The rows of M fall into a few groups, which share some directions, and each row is roughly a mix of its group's hidden directions.
M, 96 rows:
[[  8  21 -16 -23  -8  -9   4  -8  14 -30]
 [-33  11 -25 -24   3  -8  -1  -1  -8  -2]
 [ 13  11  12   7 -15  18 -12 -26 -26   8]
 [ -2  22 -11   8  -8  10  -6 -29 -29  -4]
 [ 15  -5  -2  -3  24   8 -20  23  24  12]
 [  3  -3 -18   4  30  -5  -9 -16 -30   9]
 [-11  12  17   1  -2  31  -1   3  -7 -32]
 [ -8   8 -32   0  34  -8  -7   8   8  -4]
 [  9 -41 -18   6  -7  -3  11  -2  -9  14]
 [-12 -30 -19   3  17 -22  15  13  -5   1]
 [  4   2   3 -10 -27 -15  31  22  -7  -2]
 [ -1 -16  23  12  18 -30  -2  11  -2 -16]
 [-29  -4 -25   7  -3   8  14 -18  -3 -22]
 [ -3  22 -35   8 -21   0   1  -7   9  16]
 [  9 -13  -9  -3  21  21 -27  16  -8  18]
 [ 16   3   2  28  -5  17   1   5 -26  22]
 [-24 -30  -8  -8   1  -9  17  15 -19  -3]
 [-11  17  -9  -1   0 -32   0  30   5   9]
 [  4 -34  25  16  -3   4  -4   7   8  19]
 [-17 -13  29  10   3  19 -15  10   5  21]
 [ 23 -27 -10 -16  -4  -8  15 -24  -8  -6]
 [ 17  22  24   9  -7  18 -12  22 -10   7]
 [-15  -1  10 -10   3  22   2 -11   2 -39]
 [ 26  16   6   9 -19  -7 -13 -16 -19 -18]
 [ 17  16 -14  17   1  23  -5 -27  15  -4]
 [-19   9  -5  22  22 -10   3  32   6  -2]
 [ 19   7  -8  -5 -25 -15  28  20  -5  -4]
 [ 23  -3   7   5  32 -24  -1 -14   6  10]
 [  5  37 -19   9   7  -8   1   7  -9 -22]
 [-27 -15  23 -27   3 -14 -11  -9   1   1]
 [-32 -14 -11  -6   9  -6  12 -10   4 -28]
 [-12  15  -4   6  -6  26   8  -5 -12 -35]
 [-17  21   4 -10  -9  -9 -15  23  26  12]
 [-31  -6  -5  16 -17  15   5   4   1 -27]
 [ 46  13   8  -1  -3   0  -2   3 -15   5]
 [ -3 -23  -6  -9  10  18 -15  34   4  12]
 [ -6  41  -9 -16  -9   1  15  -6   4 -12]
 [-18 -15  -8  24   7  22 -17  -7   7 -22]
 [-12 -15  27 -21  11 -15  -3   6  -9  23]
 [-23  -4  18 -21   2   1 -15   5  31  -5]
 [-13  23 -36   4  16   6 -10  -5  -8  -9]
 [ -4 -22 -13  15 -13  -6   7  28  -6 -25]
 [-16   2 -21 -27   5 -21   4 -12 -14 -16]
 [ 12 -16  -8   2 -28  23  -3 -12  -5  24]
 [ -3  12  23 -14   3   3  -2 -24   1  33]
 [ -4 -22 -18  32 -20   2  -4  12  -5 -11]
 [-25 -15 -26   8   4  -4  18 -18  -8 -16]
 [ 21  -4  28   0   0 -18   8   0  30   3]
 [-18  -7  10 -11  21  13   4   9   8 -35]
 [ 12 -24  11  15   4   8  -6  -7  -6  37]
 [ 24  29 -15   5  -8  14  11 -17  13  -8]
 [-30   2 -21   0  -9  -6  17  -6 -22 -16]
 [ -5  15 -30   0  22  10 -18  15  15  -3]
 [-11  19 -26   1  18 -14   4   7  25 -15]
 [-25   7 -21  11  11  -4 -33  -5  -7  -3]
 [-27   2  -2  -4  23  14 -13  -2   6 -30]
 [ -5 -22   1   9  15 -29   5  14  -9  25]
 [  8 -20   1  15 -11  27   4   6  12  29]
 [-10 -30  13  -6 -19   7   9   6 -28   6]
 [ 27  -3  19   2   7 -15  -8  18  -7  28]
 [ -4  14  -7  20  -7  22 -13 -32   8   9]
 [-32   5   4 -20  24 -10 -17   7  -7  -8]
 [ 28 -17  25   7   4 -19   1 -10  -4 -18]
 [-13  14 -37   2  27  -1  -8   5   1  -7]
 [-15 -10  10 -38   1 -12  -3 -22  -2  -7]
 [ 14 -13  33   1 -22   3   5 -15 -16  11]
 [-40 -18   3  15   2  17  -2  -4   3   8]
 [-31  -3   1 -16  18 -12 -10  19  -8 -20]
 [ 36  13   5 -16  -3 -12  17   0   1  20]
 [  5  -3 -20  18 -24   1  16  18   0 -26]
 [ 23 -28  14   8  16   4 -12  -9   3  23]
 [ 14  -3  29  19   8  17   2  12  24   9]
 [ 13  -9  33  -4 -23   5   3  12  23   5]
 [ 17   8  13  -2  -8  21 -20  16  29   7]
 [-15 -12  -7   5   9   8  17 -13 -18 -35]
 [ -9   4  17  -3 -29  -1 -29 -12 -18   6]
 [ 25   5  -2  -2  23  11  26   0  23 -10]
 [-18  16 -25   1  -9  25 -12  -2 -21  -6]
 [-39   9   5 -14   3   3   4   8  -1 -26]
 [-23 -14  -5  -1  14 -35   6  17   3   9]
 [  0 -25   2  12   9 -12 -27  -1 -11  28]
 [-15  -8  29 -25  12 -18  -6 -10   5 -12]
 [ -5  25 -14  20  20  -9   6  25   2 -14]
 [ -9  36 -20  -8 -17  14 -10  -6  -9   1]
 [ 27 -13  -5  20  10 -23  11   3 -11 -20]
 [  3  17  25 -21   6   8   9 -22   7  22]
 [  4 -18  17  23 -12  19  -8  11   9  26]
 [ 31 -10   9 -27   7 -19  -5 -10  14   0]
 [ 25 -29  12  15  13   2  17   5  14   3]
 [ 33   8 -19   9  -3  -9   9 -11 -16 -21]
 [ -5  15  16   1 -40   9  10  -7   8 -12]
 [  1 -37  -5  29  -7   1 -12   9  -5   2]
 [ -5  -6  17   6   4  32   4 -10 -15 -28]
 [  3  15  13   4  -3  30   2   0 -15 -32]
 [  4  36   2 -12 -16   7  21 -17   7   4]
 [-10 -17  17   3  23 -21   8  21 -17  -8]]

In each list below, one row fits none of the groups, and each other row fits one group, some only roughly. Which row is it?
    Z520: [-16 -25 -32   1  -3   2   9   8  -6  21]
    Z887: [-24  -5 -12 -16   6 -31   5   3  22  -4]
    Z543: [ 22   7  -3 -11   6  -1  12  -3 -15 -39]
    Z438: [ -8   0  14 -32  31 -13  -5  11  -3  -4]
    Z338: [-32  -7   0 -14  10 -25  -2  11  21  -1]
    Z896: [ -8  18 -36  15  -2  20  -9   3   9  11]
    Z397: [  4  17  17 -20 -19   7  32  -6   7   4]
    Z617: [ 21  16  20  27   1 -12 -10   9  -7 -20]
    Z134: [  9  -6  11  16 -12  33  10 -24  13   1]
    Z754: [-12  13 -23  -1   6   1  -4  14   3 -39]
    Z6: [ -6  -2  36   5  22 -16  -4  12  13 -12]
    Z264: [-31   9  15 -30  19   2   2   0   1  -9]
    Z919: [ -3  15   9   9 -22  12   1 -27   1  28]
    Z581: [-27  -4  -6  13  10   6 -33 -16  -5  10]
    Z43: [  6  24 -14   3 -29   1  26   5   2 -15]
 : Z896
    Z444: [ 21  -3  10  -7  15  -9  12   4 -22 -32]
    Z943: [-26  -7  20 -12   8 -16  -9  26  16   2]
    Z175: [  5 -24  29 -11   8  14  21   8   9 -11]
    Z409: [ -5   3  10  -7  -8  12 -22  -2  31  27]
    Z91: [-26 -33  -5  23  -2   2  -7  -5 -12   8]
    Z961: [-24  16 -14   1 -12 -13  21 -15 -10 -22]
    Z505: [14 36 14  7  0 24 -4  2 16 -3]
    Z228: [  8  -6   7 -26  14 -28   3   8   5 -26]
    Z513: [ 12  -4  -1  13   8   3 -25 -23   0  32]
    Z503: [ 22  23  -4   7  19  11 -26 -10  10  13]
    Z924: [  2   7   8 -10 -12  32 -13 -20  23  -7]
    Z387: [ 12 -35   2  12  -3 -26   0  -2 -18  -5]
    Z894: [-34 -16  -7 -24   2   6   1   1   7  21]
 : Z91
    Z414: [  5  34 -17 -15  16   9  13  -5  12 -14]
    Z343: [-24 -14 -10  20   5 -25  -5  18 -17  -2]
    Z534: [-45   6  14 -16  -7  -2   2  -1  -5  -2]
    Z149: [  8  14 -28   2 -16 -25  -1  22 -13  -2]
    Z820: [-34  21 -19   4  -9 -10   1  19   7  -4]
    Z189: [ -8 -26  21   4 -18   3   8 -22 -22   4]
    Z580: [-18 -12  -2  -8  14 -37   1   3 -13 -16]
    Z838: [ 15  21 -29   6 -24 -17   7   9  -7  -2]
    Z178: [-23  -3  17 -26   1  -8  19  18  -6 -17]
    Z161: [  9 -36   4  -1 -14 -19  -5 -14 -20   0]
    Z10: [ -2  21   4  -3   6  -9  10  22 -15 -35]
 : Z189
    Z283: [ 21   7  12 -21  -1  16  -2 -16   3 -30]
    Z69: [-23  -5   6  -7  16 -16 -27   5 -15  21]
    Z677: [17 22 18  4 13 21  9  4 27 -4]
    Z742: [-17   3  34   2  10   2  -9  31  -4  -3]
    Z487: [ -8  20  23   1  -7  30 -21  11  10   1]
    Z210: [ 11  23  24 -12  -9  24 -13   7  10 -14]
    Z542: [ -2  13 -27   9  25 -10  17  21   4 -12]
    Z579: [  9  -6 -29  16 -11  11  10 -27 -10  13]
    Z67: [ 19  14  23   1 -12  12 -13   4  32   5]
    Z544: [-14 -18  13 -11 -23  11 -21 -14  -4  21]
    Z807: [  9  -1 -22  25  24  18  -3  18  -4  13]
 : Z807
    Z723: [  3  24 -18 -21   0 -24   5   8  10 -21]
    Z768: [ 37  -8 -20   3   9 -14   6  18  -1  -9]
    Z73: [-31   7 -17   8 -16  -7  -3  15  -9 -24]
    Z261: [-28   1   0 -13  -8 -11  13  26  -8 -23]
    Z377: [ 23 -21  20  18 -10   4 -11  18  16   6]
    Z985: [-17 -15  -8  -6  18 -21 -19  23 -15  -9]
    Z172: [ 25  -8  10  -9  18 -29   8  12 -15  -8]
    Z511: [-18   3  -4 -14   9 -28 -20  12 -16  17]
    Z788: [ 28 -15   1   8 -17   5  29  12   7 -13]
    Z431: [ 30  -5  15  -1  15  -2  10  -1 -23 -24]
    Z40: [  5  31 -15  -9 -16  -5 -11 -13 -22 -16]
    Z690: [  0  34   0  -1  -8   1  -2  26  -9 -24]
 : Z377
    Z458: [  7  10 -27 -11 -26  10  -3 -20 -19   3]
    Z909: [-20   7 -25  -8   0  18  -7  28  12 -10]
    Z910: [-11 -16  26 -27  17  -7  12  15  -2  -9]
    Z714: [ -4 -34  -5  -8  24  -9   4  23  -3  10]
    Z562: [-12 -12 -14   2  20 -21 -29  11 -16  -5]
    Z100: [ 10 -20  18   0   6 -16  12 -20 -29  12]
    Z339: [  6  -8  23  -4 -13 -11   6  -8  -9  38]
    Z263: [ 27   0  22 -23  15 -15  -6  11   3 -16]
    Z115: [  7  -9  13  15 -32  14  22 -10   5  14]
    Z900: [  4 -19   2  -5  28 -16 -25 -13 -15  12]
    Z347: [-23  12  -7   1 -34   8  15   1  -5 -19]
    Z16: [-20   4   7   9   7  31  -2 -16  12 -25]
 : Z900
    Z247: [-12 -13   9  16  16   4  12  29  21  14]
    Z994: [-24  29  -4  -1 -30   1  13  -8  -3   1]
    Z536: [-10   6   7 -22  34 -10 -23  -5  -3   9]
    Z989: [ 22 -10  -5  -6  28 -16 -22  -1  -4  21]
    Z349: [ 22   4  -1  26  22   1  18  19  11 -12]
    Z607: [ 20 -11   1  21  -5  22   0 -16 -19  21]
    Z252: [  6  20 -11 -17  -4 -31  -3  10 -15  20]
    Z703: [ 17  23   6  -5  -4  21  11 -28  17   3]
    Z518: [  2   1 -16  10 -14  31   6 -30  -4  -8]
    Z975: [ 39   9 -19 -11  -4 -16   2 -12  -2  11]
    Z784: [  9   6  -6   6 -18  12 -13  -5  18  38]
    Z592: [ 13 -15   0  40  -3  -3  -6  20  -3  10]
    Z112: [ 9 -4 23  7  1 -4 14 -1 -1 41]
    Z974: [ 19 -21  19  30 -14  -3 -11   6 -11   6]
    Z611: [ 14 -13  29 -17   0   8 -19  -6  18  17]
 : Z112
    Z939: [-29 -27   7  -3  10 -10  -7   0  18  19]
    Z105: [ 22  13  -7 -21  14  14  16 -19  14 -14]
    Z495: [ 13  11   7  -6  28  17  -9 -29  14  -3]
    Z361: [-19  22  11 -32  12 -17  -1   2  -7   8]
    Z574: [  4  13   6 -10  -4 -17  -9 -13 -10  40]
    Z997: [  1   2 -27  20 -15  10   1 -16  -2  29]
    Z225: [ 20 -20   9 -19  22 -19  13 -17  -5   4]
    Z762: [ 19  30   9 -21  -9   5 -13   7  15 -15]
    Z636: [-18   2   8 -17  30  -8 -28  -6  -4  10]
    Z995: [ 9 -4 15 -4 19 23 16  6 31 10]
 : Z225
    Z585: [ 12 -11 -29   9 -24  -7  -3  -6 -25   8]
    Z289: [-11 -25  -1 -31  16 -15  13 -10   5  -8]
    Z370: [ -1 -16  20  -6 -31  25  -3  13  -9   8]
    Z596: [43 -2  7 -5 -2 -6 -4 -3  0 24]
    Z102: [ -7 -14  12 -10  33  -6 -27  -4  -3  14]
    Z250: [-24 -13 -17   4  -9  24   7  16 -11 -21]
    Z48: [ 15 -11   3  39  -9  -4 -10  20  -9   4]
    Z376: [ 12  40 -14  -8  -3   8   2 -21   7  -1]
    Z279: [ 24  -5 -37  16  -1  -4  16   4 -10  -4]
    Z66: [ 22 -21   8  14   2  22   1 -20 -15  16]
    Z926: [-31  18 -14 -14  20   2  10  16  11  -1]
    Z217: [-17   1  23  17   8  17   2  21 -22 -14]
    Z308: [  2 -11  17 -23 -25   2 -13 -27 -12   1]
 : Z250
    Z992: [ 18   0  19   1 -16  29 -21  -3  -9  15]
    Z942: [ -3 -24   9   6  26  20  -8  -1  10 -25]
    Z901: [ -2  32  -9  26 -11   4 -19  12 -13  -4]
    Z214: [  9 -17  -1 -17 -17 -16 -12 -26 -23  -3]
    Z683: [-13 -29  -8  25   0 -10   0  21  -5  18]
    Z949: [ -4  24 -12  -9  22  -4 -24 -23   0  12]
    Z173: [  2 -10  12  -6 -10   2   2  29  36  -5]
    Z302: [  2  -1  21  24 -10  28   3  -1 -16 -20]
    Z773: [-20   6 -29  11 -16  22   4 -21   4  -2]
    Z440: [ -3  -2   8  -7  10 -17 -21  -3 -12  38]
 : Z302
    Z141: [ 13  19 -26  20 -29  -2   4  -7  -2   7]
    Z198: [  9  21 -19   3  23  11 -27   4  18   0]
    Z420: [  9 -32  10  -4  10   9  -9   7 -25  20]
    Z360: [-12  10 -33  12  -5 -12 -24  10 -11 -10]
    Z443: [-16  -6  -7 -18  25 -18 -10  27  -4  12]
    Z125: [ -9 -13   7  -9 -24  25  -5  29   9   1]
    Z976: [-27  19   2 -22   2 -23  -5  -2 -12  17]
    Z190: [-15  -8  -3  18  -2  17  -4  24  10  31]
    Z118: [ 30 -18  25 -14  15 -14  -2  -4  -8   0]
    Z659: [  3  -2 -37   6  -2 -27  17 -11  -7  -3]
    Z282: [  1 -23   2  -1   7  11 -12  -4 -39  15]
    Z935: [  6  -2  18   8 -21   8  12 -25   0  30]
    Z888: [ -4 -16 -23  -9  12 -31  17 -11  -1 -13]
    Z63: [  1   4 -30 -24 -20  11   4 -19 -12   4]
    Z529: [ 12  31 -29  -1 -13 -15  10   6  -2 -10]
 : Z443
    Z571: [-27  12  21  15   0  23 -10  20   1   5]
    Z15: [ 11  12 -23  24 -10   5 -19 -22   5  13]
    Z85: [  0 -23 -15   0   1 -13  -1 -18  14  34]
    Z266: [-36  13  -4 -26  12   5   1   3  14   5]
    Z55: [ 29  17  26  -1  -2  17   0 -13  15  -8]
    Z598: [-25  -8 -31  -3  18  -9   8   8 -17  -8]
    Z554: [  8  -2  -1   1  14 -36  10  24 -14  11]
    Z787: [-17 -35   5 -14 -13 -15  -8 -10 -11  10]
    Z688: [  9 -37  18   8   9  16   8   7   9 -14]
    Z207: [ 11 -12 -27  10   3 -25  13  -8 -11  20]
    Z988: [-27 -29   8 -17  -8  -2  -8  -4   0  22]
    Z262: [ 10  36  -3  -1 -11  12   4  12  -9 -26]
    Z82: [ 10  -6 -28  10   4  -9   1  10 -28 -25]
 : Z82
    Z956: [ -8  18  29  -3  -1  19 -11  22  -2 -20]
    Z37: [ -4  13 -26   6  30 -23   6  -9  -2 -10]
    Z569: [ 25   1  -8 -19   4 -34  -3   2  12  11]
    Z553: [ 25  -2 -26   5 -19  -5   3 -15 -24  -8]
    Z363: [ 16  29   0 -19  -8 -16 -11  20  16   3]
    Z120: [-18  10  28   0 -20  13   0   7  22 -16]
    Z87: [ -2   8  -4   1 -25   8  33  11   4 -25]
    Z404: [ 20   2  32   9   5  21  -6  11 -20  -6]
    Z867: [  8 -23 -15  32   8 -11   7  20  -9   0]
    Z643: [ 15   4   0   5   5  21 -22 -17 -30  15]
    Z150: [ -4  18  -8   5  30 -16  13  17   7 -21]
    Z510: [ -9 -20  23  19  22  -9  -1  21  15   3]
 : Z120
    Z389: [-41 -17  12  -4 -11  -8  -1  13 -10   3]
    Z457: [  3   4 -25  20  11 -24   8  11 -19 -15]
    Z537: [ -7 -37   3   0 -21  -6 -10  -7 -15  18]
    Z455: [ 22 -27  12  -2  21  -8  21  -3  13  -9]
    Z412: [ 22  16  -4   8  26  -4 -16 -25 -11  10]
    Z895: [ 27 -14 -22   0  -5  -6   6 -29  -2  14]
    Z182: [ 14 -12  -1   9  18 -17  15  13 -33  -8]
    Z323: [  4 -10 -16  -4  -1 -24  29   9 -10 -24]
    Z610: [  7  10 -38  23   4  -2 -19   0  -1 -10]
    Z613: [-13 -16   9  -6  -9 -21  26  17  21 -10]
    Z743: [ -7 -19   8  -6   5 -24  23  21  22  -6]
    Z512: [ 14  29  -5  12   4   1 -12 -32 -11  -2]
    Z755: [ -4  -5   2  14 -32  16  28   4   5 -17]
 : Z323
